In the rows, zero is written as 100.
One turn sends every row of this set to another row. A few are shown first. Where does it send the rows asked after them?
minu:  78  96  77 100 101  91 106 105 107  97  88 111 100 116  98 105 105  89  92 100 103 100 113 110  97 100 106 103 109  94 101  99  83  97  73  97  90 110  94  81  94  93 110  84 113 103 100
bagi:  90  85  76  89 108 101 106 111 101 103  71 104  90 106 111  97 105  81  91 105 100 107 111 114  99  92  95 106 104 104 103 101  90  99  85  89  88 130  85  84  97  88 110  88  98  96 104
gif:  77  90  86 106 118 114  93  96 103  94  89  95  91 113 103 116  85  89  95 114 105 110 117  99 105  83 107 111 101  95  90  96  89  95  85  92  93 126  94  77  98  82 106  91 121  89  94
Ketir:  77  83  83 111 112 110  91 104 104 108  90 101  94 108 111 115 105  93  89 112 103 106 114  95 106  91 104 106 100  97  90  98  92 101  78  81 102 131  92  71 106  91 103  95 124  99  88
fabe:  72  92  81 108  98 106 101  97 107 109  96 104  96 113 102 119  98  91  94 102  98  99 113  94 104  90 107  98 102  98  97  94  89  98  72  95  87 126  97  74 107  97 108  92 121 114  90
Luti:  91 103 105  97  85  92  92  99  80 105 110  94  58 112 120 112 108 111 107 114 110 117 101  91  99  77  92 107  84 106  93  86  96 111 101  93  94  88  87 114  93  96 106 104 103  99  94
Suta:  82 102  86  98  90  97 100 104  99 101  94  98  97 109  96 114  98  80  99  96  92  94 106 112  95  88 111 101 108 104 104  97  90 102  67 102  76 122  89  87 103  95 108  91 106 106  90
kuz:  89  87  94  96 123 106  99 101  95  92  90  98  82 113 105 122  89  91 100 121 123 116 107 104 111  94 107 116  92 100  96  81  85 103  98  76 104 119  81  94  92  76 111 101 118  90  94
lel:  85  80  78  96 104 106  98 111  99 113  79 103  91 103 115 107 113  84  91 107  96 105 109 101 103  89  99 102 100 107  98  98  92 103  79  80  93 139  85  75 109  94 106  95 108 104  93
mavuv:  75 115 104 102  90  89  96 107  81 109 104 107  56 116 121 106 121 109 107 125 109 116 102  91 102  91  87 112  93  99 100  95  99 101  85  95  98  94  92 107  94 103  92  87 101 104  99
kod:  80  99  84 105  94  91  99 107 104 102  96 106 102 111  97 110 107  87  94  98  96  94 107 113  95  99 109 101 110  98 103 100  89 102  64  97  87 115  93  83 101  97 107  88 113 106  90
Pes:  87  91  90 113 109  96  88 108 105 104  97 102  99 109 103 107  97  87  92 110  97  92 102 125  96 105 102 108 109  96 105 107 101 105  67  94  97 120  94  92 101  92 105  92 112  93  87
mukef:  69 113 102  97  88  97 104 102  81 115  96 102  53 113 123 108 110 106 108 124 106 117 108  84 111  88  87 112  92 102 105  92 102  99  93  94  93  98  94 110  98  99  97  90  94 106 105
Kemi:  89  84  94 106 118 100  96 109 100 107  95 101  86 107 111 122 107  96  92 118 121 110 103 103 110 102 105 111  94 100  95  84  88 111  89  65 114 123  78  91  99  85 108 108 124  98  86
kodo:  79 104  85  99  98 104 104  97 104  96  92  95  94 112  94 115  85  82  99  98  98 100 114 107  97  82 111 103 107 100 100  95  88  96  76 106  75 121  91  86  98  90 111  90 109 101  96
Ran:  70 113 106 101  88  97 100 100  83 121 101  96  57 109 121 112 111 106 109 123 104 112 107  82 114  89  86 112  92 102 104  94 106 104  93  93  92  98  93 110 102 100  97  91  97 109  99
Fase:  80 117 106  97  87  89  92 107  79 110 106 100  57 112 119 108 123 105 109 122 107 114  99  94 102  86  87 111  91 104  99  96 100 105  87  98  91  97  88 108  95 103  92  86  96 106  96
zus:  90 102 103 101  82  87  91 104  79 102 105 108  60 113 121 109 104 114 106 119 110 115  97  93 104  88  90 109  90 106 102  84  98 108  92  91  99  83  95 117  94  99 103 103 102  98  93
danip:  89  98 100  97  84  90 100 104  84 110  98 107  59 109 125 110 100 114 103 117 109 114 104  89 113  91  85 101  86 106 108  88 102 111 101  88  98  85  93 116  94  98 104  99  96 104  99
dabad: 103  88  89  86 111  99 109 112  98 104  78  99  76 105 112 109  98  82  96 113 117 108 100 120 103  95  96 107  95 111 109  85  92 108  94  79  95 132  72 105  93  86 112 106  97  98  98
voli:  89 101 101  99  83  87  97 105  82 103 100 111  60 111 123 108 100 114 104 119 111 116 101  92 110  91  86 106  90 106 107  86 100 108  96  90 100  82  95 118  92  97 103 100  98 100  97
romot:  88  97 101  99  86  93 100 102  87 115 103 101  59 108 126 112 103 114 102 114 110 114 106  87 112  89  85  98  83 105 105  91 103 115 104  87  98  87  90 114  95  97 104  99  99 108  97
musa:  77 120 109 100  96  93  95  98  87 112 106  90  61 110 114 112 112 107 109 122 110 115 107  90 108  86  86 114  92  97  96  97 103 105 100 101  89  91  90 110  94  97  97  84  98 104  99
zum:  89  91  81 102 115  95 101 108 109  97  83 105  96 111 105  97  98  87  89 109 105 102 110 124  96 103  96 110 111  94 103 106  93 100  81  95  96 116  91  91  91  87 109  87 106  89 101
Fimuf:  98  83 101 101 106 102  88 105  87 104 100  98  80 108 106 125  89  82 105 121 108  99  88 116 108 100 103 109  90 113 110  86  98 113  79  79  96 133  82 102 107  90 108 106 109 104  79
sato:  78  92  74  91  98  98 112 103 103  98  80 111  93 115 102 105 101  84  95 100 100 105 114 102 101  92 105 101 104  99 103  95  82  95  78  97  83 120  93  78  97  92 112  84 106 107 104
gipu:  97  88 100 112 117  96  92 105 102 102 104 103  85 112 105 118  90  93  97 122 119  98  92 123 105 111  98 110  96 100 107  91  98 110  81  82 108 120  85 105  97  90 108 104 117  99  83
lefuf:  91 103 105  99  81  89  89 103  78 103 108 101  59 112 121 111 108 111 108 116 109 116  97  93 100  82  93 109  87 107  97  84  97 110  94  92  96  86  90 116  94  98 104 105 103  98  92
ruf:  81 120 107  94  91  91  94 102  82 109 105  93  58 110 116 110 117 103 111 121 108 116 102  93 104  83  87 113  91 102  97  96 101 105  96 101  86  95  87 111  93  99  95  84  94 104  99
fivak:  84  93  90  98 108 115  91  99  93  93  87  91  87 110 101 116  78  78 102 111  96 105 110 108 102  79 108 111 101 106 101  95  95  97  80  98  80 132  91  86 101  83 107  92 106  89  93
Vegip:  73 100  84 108 104 107 103  93 111 100  96  99  96 115  96 118  88  90  95 102 102 100 117  99 101  86 109 102 105  93  95  95  87  95  77 102  84 119  96  80  99  92 111  90 120 104  94
rur: 100  91  92 100 122  96 106 106 107  97  89 103  79 112 105 109  88  90  94 118 124 106 101 126 102 105  95 111  98  99 107  90  92 105  94  86 104 119  81 109  86  83 113 101 107  93  98
fip:  95  84  97  88 112 108  96 101  84  94  89  94  77 110 104 123  83  79 108 120 113 111  97 109 110  88 106 114  88 113 106  80  89 105  92  81  90 131  79  98  98  80 112 102 104  96  90
kedez:  97  83  92  96 107 100 101 116  95 115  87 100  81 101 116 117 112  87  94 113 112 105  98 109 106  98 101 105  93 112 105  85  93 114  86  66 104 135  72  97 104  90 107 111 109 105  87
rif:  71 117 109 105  92  95  96  98  87 119 107  91  61 108 117 114 112 110 108 123 107 112 107  84 112  90  86 113  93  97  99  97 106 106  97  95  92  93  93 110  99  99  98  88 101 107  97
dimi:  71 114 102 100  92  93 102 105  82 109  99 107  54 117 122 105 114 109 107 126 110 118 107  88 106  90  86 112  93  98 103  93  99  98  90  95  98  93  94 109  92 100  95  88  98 102 104
Viko:  87  91  93 105 101 106  85 105  93 103  95  94  93 106 103 114  88  78 100 109  90  94 101 118  99  90 106 107 104 108 107 101 102 105  67  95  84 132  90  90 108  90 104  96 105  95  84
dom:  76  89  76  96  93 104 108 101 101 107  85 107  93 112 105 112 103  84  96 100  95 102 112  95 103  89 105  97  99 104 102  93  86  97  74  93  82 130  94  74 106  98 110  89 110 115  96
pomi:  90 102 105  98  89  94  95  97  85 109 110  91  58 111 122 113 107 113 104 113 112 117 105  89 103  80  90 104  82 103  93  90  97 114 106  92  96  88  86 112  92  95 107 100 104 102  95
Zif:  88  99 103 100  89  94  98  98  88 114 108  94  59 109 125 114 106 114 102 114 112 114 107  86 108  85  88  99  82 102  98  92 100 116 106  89  98  87  87 112  93  96 106  99 103 106  95

Suta goes to -> sato
mukef goes to -> musa
pomi goes to -> zus
Now these:
Kemi goes to -> Fimuf
zum goes to -> Ketir

